One turn moves each row of this set onto another row. After a few examples, where does it send each row asked below?
J840: [-19  10   5 -10  -2  -4  -2   8  11 -12   9  -3  -7  -7]
J318: [-17  15   1   1  -6 -10  -6  12  10 -19  -3  -1  -5  -5]
J810: [-10  12   3 -12 -10 -10  -1  -4  14 -12  12 -29  -2  14]
J711: [ -7  21  18  -9  -8 -11   5   2  10 -13  -5   2  -3   9]
J224: [-16  -6   6   0  -9   5  -1   1   8   1   9 -25   4  11]
J279: [  0  18  -4   1 -20 -12   6  -9  -1  -9   8 -15   3   4]
J338: [-16   5   2   5 -18   8   1  -2  -3  -4  -9  -1  -6  11]
J233: [-17   4   8  -6  -2 -12 -14   8   5 -21   4 -20   1  -5]
J520: [-17   3  10  -3 -15  14   4  -7   8  -7  -6  -5  -5  13]
J145: [-28   5   9  -2 -15   3  -6  -5   5 -12 -14 -18  -6  15]
J253: [-16   3  10  11 -12  -7   0 -17  -5  -5   0 -16  10   5]
J716: [ -4  21   1  -2 -18  -9   6  -6  19 -17   1 -17   2  12]
J60: [-12  14  11 -19 -19  -5   0  11   7 -12  -3 -25   1   2]
J444: [ -2   4   3   1  -7   0  -3   8   4 -18   6  -8   7 -11]
J972: [-13   0  -3  14  -9  -3  -6   9   3   0   0 -14  -1  15]
J12: [ -7  16   7  -7  -3 -14   2  -8  15 -11  12 -11  -6  18]
J398: [-13  -6  15  -3 -10  13  -2  -8   3  -8  -1 -14   0  15]
J144: [ -1   7  12 -15  -7  -2  -2  17   7  -7   6 -14  -2  10]
J354: [  3  17  14  -2 -15  -7   2   7   6 -19 -10 -10   9   6]
J183: [ -7   5  11  -4   3  -4  -3   1   5 -15  11   0   0  -6]
J259: [ -2  18  -8   6 -16 -17  -3   2   5 -14   1 -17  -1  14]
J466: [-13  19   5 -12 -19 -13   1   9  -7  -5  -3 -11  -5  -1]
J708: [-16   0   4   6  -9   2  -9   0  -9  -4  -6  -5  -9  16]
J35: [-18  11   4   1  -4 -17 -11   4  -3 -19  -1  -8  -1  -9]
J18: [-23   9   0   5 -18  -2   8  -8  -1   4   0  -8  -1   3]
J486: [-15   6  12   8  -7   2   6  -7  20  -7  -3  -5   4  15]
J446: [-16   7   2  16 -15  -3  -3   1  13 -12 -12 -18   7  13]
J416: [-16  10  14  -6  -3  -7  -7   0  15 -26   0 -16   5  -6]
J146: [-25   0  12  -1  -5   0 -11  -5  -1  -8  -6 -12 -10  20]
J80: [-18   4   6   5 -21   4  -5  -6  -2 -14 -17 -17   2  10]
J567: [-11  -5  11   4 -14   7  -6 -10  -8 -11  -7 -18   5  11]
J397: [-22   4  14   9   1 -12  -5 -12   5  -5  -1  -9  -1  18]
J447: [-13  11   6  -5 -14  -2   1   0   8 -21   1 -13   8 -15]
J502: [ -1  11  16 -12 -12 -10   3  -2 -11  -7   5 -10   5  -1]
J109: [-33   6   4  -2 -15  -4  -1  -3   9  -1  -1 -24  -2   9]
J706: [-15  23  -6  -8 -18 -13   5  -3  11  -8   6 -16  -8   9]
J847: [ -5  13   4  -1  -6 -21  -5 -11  -2 -13  10 -21   1  14]
J905: [ -1  11   9  -2  -7 -15 -10  18  -1 -14  -6 -14   0  12]
J366: [-12  15  24 -13  -5 -18  -4  -4  -2 -15  -2 -14   1   7]
J919: [  4   8  -2  -1  -7 -10  -2   1   4  -7  16 -18  -1  15]

J398 moves to J567
J502 moves to J354
J810 moves to J847
Now find these:
J446 moves to J109
J183 moves to J444

One turn moves each row of this set onto another row. After a few examples, where does it send each row asked below?
J844: [-12   0   2   1   1  21 -17   3  -4 -14   3 -17]
J867: [  7   5   0   5   7 -15  -8 -11   1 -12   8  -8]
J159: [  0  -5   4   4   4  -9 -11 -17   3  -5  10  -5]
J893: [  1   7   6  15  18 -10 -11 -10   4 -16   7 -14]
J475: [ -4   1  -5   5  -1  12 -13   6  -6 -23   1 -30]
J202: [  2  -4   3 -10   8   1   4   6  -8  -4   5 -12]
J419: [ -5   0   6   9  13  15  -1  13   1 -15   4 -25]
J859: [ -5   3   8  10   7   2   5 -10   9  -8  15 -26]
J561: [ -9  -3   1   9  -7   1 -17 -11  -5 -24  -5 -13]
J286: [ -4   5  11  10  -7  20 -11  -1  -9 -14   6 -10]
J386: [-11  -3   8   9   9  19   4   9  -3 -12   4 -15]
J870: [-10  -8   1  -2   8 -11 -11 -15   0  -7   2 -11]
J784: [ 2  2 11 10 -1 10  6 -2 -9 -5 10 -3]
J330: [ -4 -17  -1   2  11  -6  -8  -8 -11  -9   1  -6]
J187: [-16  -1   3   0  12  17  -5  -1   3  -3   8 -10]
J545: [-11   0  -8   9  16  -8  -2  -9  -5 -17   1  -7]
J973: [ -1  -7  11  13   2  17   5   8  -8 -11   7 -16]
J29: [ -1  -2  21  -2   7   0  -1  -3  -1  -2   5 -24]
J763: [ -3   1  -3  -2  10 -17  -8 -10  -1 -14   0 -13]
J355: [ -6  -3  -1   0  14   4  -7   4   3 -14   3 -35]
J86: [ -1  -7  -4   9  -6   5 -23 -10   0 -21   2 -11]
J548: [  5  -5   9  14   7  13   0  11  -3 -15   8 -26]
J89: [  2   4  -1   7  -2   4 -25  -4   0 -21   1  -6]
J231: [ -5   7   4   7  -3   1 -19  -6  -4 -25  -7  -7]
J307: [  4   6   4  15  -9  11  -6   2 -11 -22   5 -22]
J152: [ -2   1 -10   3   9   3   9   0   3  -9  14 -14]
J758: [  8 -10  12   9  12  -6 -17 -11  -2  -7   7 -12]
J820: [ 11   0   7  10   1  -2   4   3 -10 -16   5 -28]

J307 moves to J475
J152 moves to J202
Now find these:
J548 moves to J419
J867 moves to J763
J187 moves to J784
J561 moves to J86
J545 moves to J330

One turn moves each row of this set onto another row. After a few examples, where does it send each row asked below?
J157: [ 2  5  3  2 -4 18 -8 -1 -5 -9 -3 13  2 -8  2  4 -2 -3  3 16]
J773: [  3  10   4   5   0  21 -12   2  -7  -5  -5  13   3  -9   2   2  -3  -5
   1   8]
J204: [  0   6   3   3  -3  18  -7  -1  -6  -9  -4  14   1 -10   4   3  -3  -2
   2  14]
J36: [ 11 -12  -5   1  -8  15   3  -4  11 -15  -2  -1  -2   2  11  -1  -8   7
  -5 -13]
J473: [  1  10   3   5   0  19 -10   1  -7  -7  -6  14   2 -10   4   1  -4  -4
   1   8]
J645: [  3  11   0  -7  10 -12   2   2  11  -5   1 -14  -6  -4   5   0 -11   2
  -4  -4]
J913: [  3   5   4   2  -4  20 -10   0  -5  -7  -2  12   4  -7   0   4  -1  -3
   4  15]
J713: [ -5   1  -4  -3 -22  -1   4   1   0   8  -6   4  -3   9   7   2 -10   5
  -5 -13]
J218: [  9   9   4  -9   8  -9  -4   6  13   0   6 -19  -1   2  -2   1  -7   0
   0   0]
J602: [ -2   0  -1  18  -6  -6   1  -9   8  -9   1 -10 -14  -5  -4   1 -11  -3
  -6   7]
J237: [ 11 -10  -5   3  -6  16   2  -3  10 -13  -3   0  -2   2  12  -3  -9   6
  -6 -18]
J680: [ 17 -11  -2   2  -7  21  -5   1  11  -7   1  -5   2   7   5  -2  -5   4
  -2 -17]
J710: [ 17  15   4  -2   0   6  -6   3 -24 -11  -3  -2  -6   9   3  -3  -5   1
  -5   6]
J943: [  0   8   2   4  -1  18  -8  -1  -6  -8  -6  15   1 -10   5   2  -4  -3
   1  11]
J575: [  8   1   5  18  -5   1 -12  -1   8   2   5 -17  -7   3 -14   1  -6  -8
  -2   4]
J58: [  7   6   4  20  -1   3 -13   0   6   4   2 -16  -8   1 -11  -1  -8 -10
  -5  -4]
J757: [  4  14   1  -7  12 -10  -1   4  10  -2   1 -15  -5  -3   4  -1 -11   1
  -4  -7]
J897: [  2  -3   1  16  -9  -5  -1  -8   9  -7   4 -13 -12  -1  -9   3  -8  -4
  -4  11]
J490: [ -3  -3  -3  -6 -25  -1   4   1   1   8  -2   1  -1  12   3   4  -8   5
  -1  -5]
J131: [ 17  13   5  -2  -1   6  -6   3 -24 -11  -2  -3  -6  10   2  -2  -4   1
  -4   7]
J364: [  4   7   5   3  -3  21 -12   2  -5  -5  -3  11   4  -7   0   3  -1  -4
   3  13]
J622: [ 14  14   3  -2   0   4  -3   1 -24 -14  -4  -1  -8   7   5  -3  -6   2
  -5   6]
J609: [ -4   4  -3  -2 -20   0   1   3  -1  11  -6   3  -2   9   7   1 -11   3
  -5 -16]
J691: [  8  12   3  -8  10  -8  -5   7  12   1   4 -19  -2   1  -1   0  -8   0
  -1  -4]
J818: [  0  -3  -1  -6 -25   0   1   3   1  11  -1   0   0  14   1   4  -6   4
   0  -6]
J952: [  5   7   1 -10   6 -12   2   2  13  -5   5 -17  -4  -1   1   2  -8   3
  -1   4]
J439: [ 15  12   3  -3  -2   4  -3   0 -23 -15  -2  -2  -8   8   4  -1  -5   3
  -4  11]
J903: [  3   9   2  22   1   1 -10  -1   5   2  -1 -13 -11  -3  -7  -3 -11  -9
  -7  -9]
J298: [  4   9   5   4  -1  21 -13   2  -6  -4  -4  12   4  -7   1   2  -2  -5
   3  10]
J559: [  7   7   3 -10   6 -10  -1   4  13  -3   6 -19  -2   1  -1   2  -7   2
   0   3]
J314: [ 17  12   5  -3  -2   6  -6   2 -23 -12  -1  -3  -6  10   2  -2  -4   2
  -3  10]
J261: [ 16  12   4  -4  -3   5  -4   1 -23 -14  -1  -3  -7   9   2  -1  -4   3
  -3  11]
J948: [ 15 -15  -3  -1 -11  17   0  -2  12 -12   2  -5   1   7   6   0  -5   7
  -2  -9]
J709: [ -5  -1  -4  -4 -24  -2   5   0   1   7  -4   3  -3  10   6   3  -9   5
  -3  -8]
J744: [ 15  15   4  -1   0   5  -5   2 -25 -12  -4  -1  -7   8   4  -3  -5   2
  -5   5]
J311: [  3   9   0  -9   8 -13   3   1  12  -6   3 -15  -6  -3   4   1 -10   3
  -3   0]
J935: [ -1   4  -2  -2 -20   2  -2   5  -1  13  -5   2   0  11   4   1  -9   2
  -4 -17]
J562: [ -3   5  -2  21  -2  -5   0  -8   6  -7  -2  -9 -15  -7  -2  -1 -13  -4
  -9  -1]
J982: [ 14  13   3  -2  -1   4  -2   0 -24 -15  -3  -1  -8   7   5  -2  -5   3
  -5   8]
J161: [  1   2  -1  -3 -21   3  -3   6   0  15  -3   0   1  13   2   1  -7   2
  -2 -14]
J704: [ 13  -8  -4   4  -5  19  -2  -1   9 -10  -3  -2  -1   3  10  -3  -8   5
  -6 -21]
J88: [ -1   8   0  22   1  -2  -5  -4   5  -3  -3 -10 -14  -6  -3  -2 -13  -7
  -9  -7]
J77: [  6  13   3  -7  12  -9  -4   6  11   0   2 -17  -3  -1   2  -1  -9   0
  -3  -8]
J767: [  1  -1   0  -5 -24   2  -2   5   1  13  -1  -1   1  14   0   3  -6   3
  -1 -10]
J528: [ 17 -14  -2   0  -9  19  -4   0  12  -9   2  -6   2   8   4  -1  -4   5
  -1 -12]
J642: [  6  -2   3  16  -8  -1  -7  -4   9  -2   6 -16  -9   2 -13   2  -6  -6
  -2  10]
J926: [ 15  -8  -3   3  -5  21  -5   1  10  -8  -1  -4   1   5   8  -3  -7   4
  -4 -21]
J590: [ 12 -15  -4   0 -10  16   3  -4  12 -15   1  -3  -1   4   8   0  -7   8
  -3 -10]

J818 moves to J935
J562 moves to J642
J204 moves to J364
Now find these:
J926 moves to J36
J314 moves to J744
J559 moves to J77

One turn moves each row of this set onto another row. After a few examples, where does it send each row asked below?
J101: [ -3  -8   1  14   4   7   7  -2  -7 -12   2   5   1   0   3   2 -22  10
   0  -1  -1   8  -3  -2 -16  -6  -8  -8]
J68: [  3  -1   8   2   2  -2   6   2 -16   3 -11   5  -8  -3   4   5  -1  20
   1  16  -1  -2   9  -6 -10  14  -9   0]
J543: [ 17 -11  -4   0   0   7 -12   7   5  -2   5  14  -2   1  10  -1   1  -1
   8  13 -10  15  16  -6 -11   3  -4  -5]
J835: [  7   4   8   7   2   1  -6  -7  10  -4   0   1  -5  -3  -4 -11  -7  -6
  -3   8 -13   1   5   6  18   1 -12 -10]
J123: [ 4 -4  2 -7 17  9 -2  6  8  3  0 -8 -6 -4 -2 -5 -5  0  2 -3  2  1  6 12
 16 -3 -2 -1]
J102: [  9   6   8   9   2   5 -13  12  -2   5  -7  -3   4   7 -13   9  -1  -9
   0  20  10   2   8   0  -3  -4  -9 -16]
J57: [  3  -9  -1  -5   6   4   0  -8   9   1  -5  -3   7   1  -6 -13  -9   3
 -17  13   0   6   2   6  15   7  -2   3]
J597: [  3  -8  -9   7   7  12   7   2   7   8 -18  11   5   6  -4  -1  -1  -3
   2  -6   7  10   4   0 -15  10  -2 -14]
J267: [  6   8   8   7  -5 -10   1   3 -12   2  -1   8 -12   7  -6  11  -6   6
  -5  15  -3  -3   8  -3 -12   8  -9 -17]
J928: [ 17   8   4   0  -7   9   4   9 -12   6 -14 -17   0  10  -1  -3   8   4
  10  10   3  10  11   6   0   1  -1   1]
J378: [  3   6   4   0  -2  -1   9 -14  -7  -1  -1   8   3   6  -1 -16  -7 -15
  -3   9   4   5   0   0  18   5   1  -1]
J512: [ 13   6  15  -6  -5  -4 -11   7 -12   0  -3   8   4  13   0   7   0  16
  -4  15  -3   4  10  13  -7   0   5   2]
J185: [ -2  -4   3   7   8   5   6  -3   1  -7 -20   3   6   4   6  15  -3  11
  15  12   6   1   0  -9  -4  -4  -3   3]
J377: [  2   5   3  -3  -5  -3  -7   3   8   5   7   1  -7   9  -5 -12  -2  -6
  12  17  13   4   4   4 -14  12   4 -10]
J71: [ 16  -2  -3   0 -21  11   8  10 -12  -3  -3  -3   6   9  10  -1  -4  -3
  13   4 -10   2  -3   6  -1   3 -10  -7]
J821: [ 13   6   2  12  -5  21  -6  10  -5   4  -2  10   1 -10  -6  -4 -15  -1
  -4  18  -7  -5   9   5  -4   2   0  -2]
J181: [  2  -6  -1  -6   0   6   6 -11   2   9   0   1  -4   1  -6  -6  -6  -8
 -10  18 -13  13   9   3  12  -2  -5   5]
J151: [-10 -10   6   2  -9  11  -2  -5   0   5   3   4  -9  -1  -2  -4  -4   4
   4  -4  -2  13  -3 -17   7  -4  -7   4]
J877: [-13  -7   8   5   6   4  -8   1  -6   1 -16   9  -5   3  -2  -6   9   0
   4   9 -13   5   1  17 -10   3   4   4]
J978: [ 12  -2   4  -9  -1  -1  -2  -6   0  -7 -15   8  -1  13 -12  11   0  15
  -3   1  -2  -3   1   1 -20   1 -10  -2]
J23: [ 10  -2   4   4  -5   5 -19  -3  -2 -10 -11  -1  -1   0   6   5  10  13
   2  13  -5  13   6  -5  -5   8  11  -3]
J369: [-10  -5   0  18  -6   7   1   6  -4 -10  -7  -1   1  -3  15   0 -10   9
   1  15  -8  10   6   3  -6 -11  -5  -2]
J516: [  6  -8   0  -2   3   5   2  15 -12  -6 -10   7   7  -6  -9   5   0 -10
   3  10   6  -6  -2   2  -5  -4   8 -21]
J11: [  1   3   4  25  -6   5  -6  12  -3  -2   7   7   5 -10   4  -2  -2 -12
  -2  15  -3  -1   2  -2  -9  -1  -2  -5]
J742: [  9  10  -7   1 -10   0  -3   1 -20   1   4   8   6   3  -6 -11 -12  -7
   1   3  -9  -3  18  -5  -2 -10   5  -8]
J63: [  1   5   3  -2  -9  -8   5  15   9  -8   6  -3  -8   7   3  -2  -8 -13
   5   5   6   5  10   0 -13   2  -9   5]
J412: [  6   8  11  -4   6 -12   2   5 -18  -5   4  11  11  12   4   5  -2   8
   1   3   5   2   5  -2 -11   3  -5   8]
J832: [-16  -4   4 -13   2   3   2   4  -6  -5 -26   6   1   9   9   0  -6  -6
  -1   2  -7   0   1   3  -4   9  -3  -3]
J951: [ 13 -13   1  -7  -5   1 -15  -6 -10   2  -5  -4  16   2   8 -15   8  -2
   4   6   0   5   7   5  -8  -5   8  -8]
J655: [  2  16  -2   4   8  -2  -6   1 -13  -8   2  -3   2  15   8   3   0 -11
   0   6  -4   3   8 -17  -6  -2 -11  -6]
J493: [ -1  -6   8   2   2  -6   7   0  13   1  -1  -8   6   2  -2 -11  -9  12
  -9  -2  -6   4   0   0  15   3  -1  -2]
J380: [ -2 -12   4  -4  -8   5  -8   1  -1   7   2  -7  -7   8   5  -4  -5   8
  -4  -6   4   3  -5   3  15   0   9  -8]
J178: [  1  11   6   2  12   5   3  13  -3 -10  -7   7   1   3   3  -9   2   2
   1   0 -19  11   7 -12 -10  -9   1 -13]
J681: [  8  -1  -4   3   4   3   6  -1  -9   7  -1  15   9  12 -11  -2 -15  -3
   5 -12   2  11   8  -1 -12   0  -2 -19]
J947: [ 15 -19   8  -1   0  -2  -5  -9  -9  -8  -3   0   4  -6  12 -10  -7  12
  -5   0  -3   1   3  -2 -12  -6   8  -4]
J831: [ -5  -7   1   1   5  -4   5   1  10   3  10  -4  -4  -4 -10   0  -1   4
  -5 -10  -6   4  -5  -6   6   1   6  -5]
J990: [ 13  -5   1  14   1  -8   2  -7  -5   1 -12   7   4  23   2  10   7  -7
   0  -6   2   1  -3   0  -9   3  -2  -4]
J3: [ 24  -3   9  -9   3  18   7   1   2  11 -14   1   2  -1   7  -8 -13   8
   2   5  -5   2   8   5  -8   2   5  -3]
J916: [ 14  10   1 -12   4   6  -1   1 -13   3  -4   0   1   6 -17   1   3   8
   8   9   1  -4   8   2 -14   4 -17   2]
J796: [ -2 -12   9  -5 -12 -11  -6   9   3  -7 -12   5   8   4   1  -1  -4 -15
  -2  -4   1  -3   5  -3  -7   8 -14  -2]
J726: [ 11   8  -1  -5   3  20  13   4   7  11 -12  -5  -4   5   3  -1  -6  -7
   9  10  -3   7   5   6 -13  -1  -3 -16]
J953: [ -8   5  10  -1  -5  -1  -4  -5  -2   6  -6  -3  -3   9  -3 -18   3   6
  22  18  -7   0   5   8  -8  -6   0  -3]
J255: [ -9   0  -2  -9  -3   6   5  -5   0   8  14  -1   2   5 -11   4  -8  -4
   1   0  -3   4 -12  -4   7  -4   6  -5]
J169: [ -1  -4   5  -3  -1   7   7 -10   6   1  -3  17  -5   7 -14   1  -6 -12
  -4   2   5  17  -1  -3   5 -10   5   2]
J61: [ 10  -5   2  20  -5   5   1   2  -7   0  -9   6   8  19   0 -22   4   8
  -3   2  -2   1  -7   2 -11   3  -4  -7]
J513: [  5 -10  -9   0   5   5   8   2  -1  -2 -11   6   0  12   5  -8 -10   7
   5  23  14  -3   9  -2  -8 -14   3  -6]
J368: [  5   7  -5  -7 -11  -5   1  -2  -5  -5  -7   1  16  13   7 -11  -1  -7
   2  -5  -4  -3   9  -9  -5 -14   8  -7]
J257: [ -1  -6   6  -2  -9   5   2  -9  -4  18  11   7   4   4  -9  -1  -5 -11
   0  11 -10  11  -3  -1  12   0  -3  -1]

J23 moves to J928
J742 moves to J681
J513 moves to J543
Now find these:
J123 moves to J835
J512 moves to J916
J951 moves to J726
J257 moves to J255
J63 moves to J796

